In the data rows, zero lies at 4.5, halfway between 4 and 5.
Some points:
[2 5 3 4 3 4 4 3 7 3 5 6 5 2 4 2 4 3 5 4 5 4 8 3 4 3 4 3 4 6 5 2 1 4 5 0 5
 5 6 6 2 2 2 1 1 6 5 5 3 6 6 2 5 1 5 4 4 3 4 3 5]
[3 4 4 3 3 5 5 3 1 4 5 3 4 4 5 5 5 5 5 2 6 3 5 2 4 7 3 1 6 2 0 4 2 3 5 2 3
 6 5 5 4 6 1 0 6 4 6 5 3 5 5 4 7 0 3 5 3 2 4 2 4]
[5 5 4 8 6 3 6 5 8 5 5 6 4 6 6 5 5 4 5 5 4 5 7 4 5 5 4 5 6 7 5 3 3 4 5 4 7
 4 7 8 4 5 6 3 5 6 7 6 6 7 6 7 2 3 9 6 3 4 4 4 6]
[6 4 3 4 2 6 4 4 2 5 5 1 1 4 6 7 6 5 4 4 6 4 5 3 4 5 1 3 5 4 1 3 1 3 3 5 5
 5 5 2 2 5 6 2 4 5 3 3 2 3 4 5 3 3 5 2 1 4 2 3 5]
[4 4 4 7 6 5 6 5 8 6 5 6 5 3 7 3 5 3 5 5 7 4 7 4 5 4 4 3 4 5 4 3 2 4 3 5 6
 5 6 8 4 5 5 3 2 5 3 5 5 5 4 7 1 4 4 4 5 3 3 4 4]
[3 6 2 7 7 5 5 3 7 4 2 6 4 4 5 5 6 5 3 5 2 2 5 3 5 5 3 4 4 7 5 3 1 5 2 4 5
 6 6 6 3 5 6 2 4 4 6 5 6 5 5 6 3 2 7 4 5 3 2 3 6]
[6 6 8 4 5 5 4 5 3 7 5 4 7 4 3 6 4 4 5 8 6 6 5 6 5 5 8 7 5 3 4 5 6 7 7 4 4
 6 2 3 6 6 5 7 9 6 6 4 5 5 3 4 8 7 5 5 6 6 8 6 5]
[6 7 5 5 5 6 6 5 4 4 6 5 5 6 5 7 7 6 9 5 5 6 5 3 5 5 5 6 9 5 5 9 6 8 4 5 6
 3 4 7 5 5 7 6 4 6 3 5 6 7 6 9 3 3 6 2 3 2 3 8 5]
[5 3 8 3 3 6 5 3 3 3 6 7 6 5 3 5 4 4 6 6 4 9 4 7 8 4 8 3 4 5 8 8 5 5 6 5 5
 5 4 5 6 5 6 5 7 6 5 4 8 7 4 4 7 8 4 6 5 4 4 5 3]
[5 3 2 4 7 5 5 3 8 3 4 5 5 4 3 6 3 4 6 4 4 3 9 5 5 2 6 5 7 5 8 4 6 7 5 5 6
 6 6 6 3 5 4 4 2 7 6 3 6 6 4 5 4 3 4 5 3 2 6 5 4]
[6 6 4 4 9 3 4 4 9 2 6 6 7 4 3 6 5 4 3 4 5 7 8 4 2 4 7 6 6 7 7 5 5 8 6 5 6
 6 7 6 5 7 2 4 3 8 7 3 7 5 7 4 3 2 4 5 4 3 5 4 3]
[2 3 4 5 5 3 3 2 6 1 3 5 5 4 1 3 5 2 4 5 4 4 3 6 5 3 7 4 4 5 8 6 7 4 5 3 5
 4 3 3 5 3 3 6 2 6 5 3 3 3 4 3 4 6 7 5 5 7 6 4 2]
[4 7 6 4 2 6 7 5 4 3 5 4 5 4 5 7 6 4 5 4 8 7 7 3 3 6 2 3 5 5 2 4 4 7 7 4 4
 7 8 4 2 6 4 1 6 3 4 6 5 5 6 5 7 0 3 6 5 5 7 3 5]
[4 5 4 4 6 4 6 7 5 8 2 6 3 7 8 3 5 3 2 4 3 3 3 5 6 5 4 7 2 4 3 3 4 2 5 7 4
 5 3 2 6 1 5 3 4 2 3 7 4 4 5 4 5 6 5 6 6 9 6 5 5]
[6 6 4 6 8 5 4 4 7 5 6 6 5 6 6 7 5 6 5 7 5 3 4 5 4 3 7 8 7 7 6 6 6 7 3 5 9
 5 6 8 6 5 8 6 2 8 5 7 8 4 5 9 4 3 5 5 5 5 3 5 5]
[4 5 7 4 0 4 3 3 1 5 4 3 3 5 3 3 5 3 3 4 4 5 4 5 2 4 5 4 4 1 3 4 8 5 4 7 3
 4 2 3 6 4 4 6 5 4 5 3 3 3 3 2 7 7 3 2 5 4 4 4 5]
[5 4 3 4 1 5 4 6 2 6 4 1 4 3 6 6 5 6 5 3 6 4 4 1 3 4 1 4 6 6 0 2 3 4 3 3 3
 4 4 3 4 4 4 3 5 1 3 6 5 4 3 4 3 2 4 2 2 2 3 1 4]
[4 2 6 0 2 2 1 3 0 3 2 2 1 3 2 4 2 3 2 5 3 4 1 3 3 3 6 3 2 2 3 5 4 4 2 4 0
 2 1 1 4 3 3 5 4 2 2 4 1 1 4 2 6 4 2 2 2 2 4 4 2]
[4 6 8 4 5 4 5 6 3 3 5 6 5 5 5 5 3 7 6 7 5 4 2 7 6 4 6 5 6 4 4 6 8 5 6 7 4
 4 5 3 5 6 3 6 8 4 4 6 2 6 4 4 7 7 3 3 5 6 7 7 5]
[2 3 3 4 3 5 6 6 2 9 5 2 3 5 5 5 8 5 5 4 7 4 3 2 4 5 0 5 6 5 1 4 3 5 3 6 3
 4 6 4 3 6 6 2 4 2 5 5 5 6 5 5 4 2 3 2 5 4 4 3 7]
[8 6 4 5 5 5 4 3 5 4 7 1 5 5 5 6 5 8 8 5 6 6 4 5 4 6 5 7 7 6 4 9 7 6 2 4 5
 4 6 7 6 7 6 5 4 7 3 5 8 8 3 8 3 3 8 2 6 2 5 6 7]
[4 4 5 7 5 7 6 6 8 6 4 9 4 6 6 3 7 5 5 5 3 4 6 6 7 8 5 4 3 7 7 6 3 4 5 3 5
 6 5 5 8 4 6 7 7 5 4 6 5 5 6 5 3 9 6 7 6 7 7 4 5]
[4 7 6 4 4 6 4 6 3 5 6 4 4 4 3 5 4 6 3 4 7 6 3 8 5 5 6 6 5 5 6 6 8 4 7 6 4
 5 4 3 5 5 5 6 8 4 5 3 3 4 5 4 9 8 4 4 6 4 5 6 4]
[7 4 6 6 2 5 6 6 4 4 5 6 2 5 5 2 7 6 7 5 4 5 3 8 7 6 6 3 3 5 3 5 2 2 5 3 2
 3 4 6 5 2 7 5 6 4 4 3 7 6 6 4 4 7 6 5 4 6 6 6 7]
[8 5 5 6 6 6 4 7 3 7 6 2 6 8 6 9 5 7 8 7 7 5 6 4 4 6 4 9 9 5 4 6 8 7 5 7 5
 6 6 4 5 8 7 7 7 7 5 8 6 5 7 7 4 4 4 3 6 5 1 4 8]
[3 4 6 1 4 4 4 5 2 4 4 2 5 5 5 4 2 4 5 5 4 5 2 6 4 5 6 5 5 2 4 6 5 5 6 4 1
 3 3 2 6 5 5 6 5 2 6 3 3 3 2 3 6 7 3 4 3 4 4 4 5]
[5 4 7 3 4 4 4 6 3 4 4 2 7 6 3 4 4 6 3 4 4 4 2 6 3 5 6 3 4 3 3 6 7 7 5 5 2
 3 5 1 4 4 3 5 6 5 5 3 2 4 4 5 7 8 4 6 4 5 4 4 3]
[1 5 3 3 3 3 4 4 6 6 4 5 5 4 5 4 4 4 2 6 5 3 6 5 3 4 3 3 1 4 6 0 3 0 7 6 3
 4 5 4 6 3 2 4 7 3 5 5 1 3 5 2 8 5 4 8 5 8 6 7 2]
[3 4 5 4 0 2 3 5 4 3 7 2 6 3 4 6 5 5 3 4 6 3 7 2 3 6 3 3 5 4 1 3 2 5 4 4 3
 7 6 5 2 5 2 3 4 2 4 4 3 5 5 4 9 0 2 4 2 3 3 2 6]
[5 4 4 5 4 4 4 1 8 3 3 3 5 2 4 3 5 1 4 1 2 3 4 4 4 2 0 4 3 6 4 3 1 3 3 2 5
 4 3 4 4 3 4 4 4 4 4 5 4 3 4 5 0 0 4 3 4 2 2 3 4]
[2 3 0 1 4 0 1 0 5 0 2 3 3 2 0 3 0 1 3 3 2 1 4 2 1 0 3 2 3 3 4 2 4 4 1 1 3
 1 3 4 0 5 4 2 0 5 2 0 4 4 2 3 0 0 0 1 3 0 2 2 0]
[2 3 5 5 4 3 2 7 2 6 2 6 4 5 6 2 3 5 1 2 3 3 3 4 4 5 1 7 1 1 4 1 2 1 4 6 2
 3 2 3 5 2 4 2 4 1 2 3 3 1 1 1 2 5 4 5 5 7 2 5 4]
[6 5 6 7 5 5 4 8 4 8 5 9 5 6 8 4 4 5 2 5 4 5 5 5 7 6 3 7 1 6 4 4 4 2 6 7 5
 5 4 4 6 6 6 6 3 4 6 7 2 2 4 4 7 7 6 5 8 9 8 5 5]
[4 3 3 5 7 4 3 2 6 2 4 7 6 5 2 3 1 1 4 4 2 5 3 4 3 5 9 4 3 4 8 5 6 5 4 4 5
 2 4 4 4 2 4 5 4 5 5 2 3 3 3 3 4 6 5 4 6 5 7 4 4]
[4 4 5 5 5 5 6 6 5 7 3 5 4 6 7 4 5 4 0 4 4 4 5 5 6 5 2 6 2 4 3 3 5 1 2 5 4
 4 2 2 5 3 5 5 5 3 4 6 3 2 4 3 4 7 5 6 5 8 4 5 5]
[7 4 6 6 4 7 6 6 5 4 3 5 1 4 4 1 5 4 6 4 5 7 1 5 7 6 4 1 1 3 5 6 3 3 4 4 3
 3 3 5 6 4 7 5 5 2 4 5 5 6 4 3 5 6 6 3 1 5 4 5 5]
[5 4 1 5 7 5 4 3 6 4 5 4 5 4 6 4 4 5 5 4 3 4 3 3 5 2 5 5 7 6 5 7 4 6 4 5 9
 4 4 6 3 6 5 7 2 7 3 3 8 3 6 7 1 5 5 4 6 3 4 6 5]
[5 5 4 2 7 4 4 3 5 3 3 7 5 4 1 1 2 5 5 5 3 4 3 4 5 3 7 5 3 5 8 6 6 4 4 3 6
 3 3 5 4 3 1 6 4 5 5 3 3 5 3 3 4 8 3 7 5 7 5 5 4]
There is one direction along which these points spread out most. Take the direction at right angles to it along which they spread out most. Go by this last direction. Where along it does each point below lie, from 0 to 99? The average is 50, and the first point in the table lies past the average. One standard deviation of the points above along it is 16.
[5 4 4 5 4 4 4 1 8 3 3 3 5 2 4 3 5 1 4 1 2 3 4 4 4 2 0 4 3 6 4 3 1 3 3 2 5
 4 3 4 4 3 4 4 4 4 4 5 4 3 4 5 0 0 4 3 4 2 2 3 4] 69
[2 3 3 4 3 5 6 6 2 9 5 2 3 5 5 5 8 5 5 4 7 4 3 2 4 5 0 5 6 5 1 4 3 5 3 6 3
 4 6 4 3 6 6 2 4 2 5 5 5 6 5 5 4 2 3 2 5 4 4 3 7] 61
[3 4 5 4 0 2 3 5 4 3 7 2 6 3 4 6 5 5 3 4 6 3 7 2 3 6 3 3 5 4 1 3 2 5 4 4 3
 7 6 5 2 5 2 3 4 2 4 4 3 5 5 4 9 0 2 4 2 3 3 2 6] 63
[4 4 5 5 5 5 6 6 5 7 3 5 4 6 7 4 5 4 0 4 4 4 5 5 6 5 2 6 2 4 3 3 5 1 2 5 4
 4 2 2 5 3 5 5 5 3 4 6 3 2 4 3 4 7 5 6 5 8 4 5 5] 33
[4 2 6 0 2 2 1 3 0 3 2 2 1 3 2 4 2 3 2 5 3 4 1 3 3 3 6 3 2 2 3 5 4 4 2 4 0
 2 1 1 4 3 3 5 4 2 2 4 1 1 4 2 6 4 2 2 2 2 4 4 2] 37
[4 5 4 4 6 4 6 7 5 8 2 6 3 7 8 3 5 3 2 4 3 3 3 5 6 5 4 7 2 4 3 3 4 2 5 7 4
 5 3 2 6 1 5 3 4 2 3 7 4 4 5 4 5 6 5 6 6 9 6 5 5] 31
[2 3 4 5 5 3 3 2 6 1 3 5 5 4 1 3 5 2 4 5 4 4 3 6 5 3 7 4 4 5 8 6 7 4 5 3 5
 4 3 3 5 3 3 6 2 6 5 3 3 3 4 3 4 6 7 5 5 7 6 4 2] 42
[3 4 6 1 4 4 4 5 2 4 4 2 5 5 5 4 2 4 5 5 4 5 2 6 4 5 6 5 5 2 4 6 5 5 6 4 1
 3 3 2 6 5 5 6 5 2 6 3 3 3 2 3 6 7 3 4 3 4 4 4 5] 33
[5 5 4 2 7 4 4 3 5 3 3 7 5 4 1 1 2 5 5 5 3 4 3 4 5 3 7 5 3 5 8 6 6 4 4 3 6
 3 3 5 4 3 1 6 4 5 5 3 3 5 3 3 4 8 3 7 5 7 5 5 4] 38
[3 6 2 7 7 5 5 3 7 4 2 6 4 4 5 5 6 5 3 5 2 2 5 3 5 5 3 4 4 7 5 3 1 5 2 4 5
 6 6 6 3 5 6 2 4 4 6 5 6 5 5 6 3 2 7 4 5 3 2 3 6] 70
[6 7 5 5 5 6 6 5 4 4 6 5 5 6 5 7 7 6 9 5 5 6 5 3 5 5 5 6 9 5 5 9 6 8 4 5 6
 3 4 7 5 5 7 6 4 6 3 5 6 7 6 9 3 3 6 2 3 2 3 8 5] 66
[6 6 4 6 8 5 4 4 7 5 6 6 5 6 6 7 5 6 5 7 5 3 4 5 4 3 7 8 7 7 6 6 6 7 3 5 9
 5 6 8 6 5 8 6 2 8 5 7 8 4 5 9 4 3 5 5 5 5 3 5 5] 65
[6 4 3 4 2 6 4 4 2 5 5 1 1 4 6 7 6 5 4 4 6 4 5 3 4 5 1 3 5 4 1 3 1 3 3 5 5
 5 5 2 2 5 6 2 4 5 3 3 2 3 4 5 3 3 5 2 1 4 2 3 5] 62
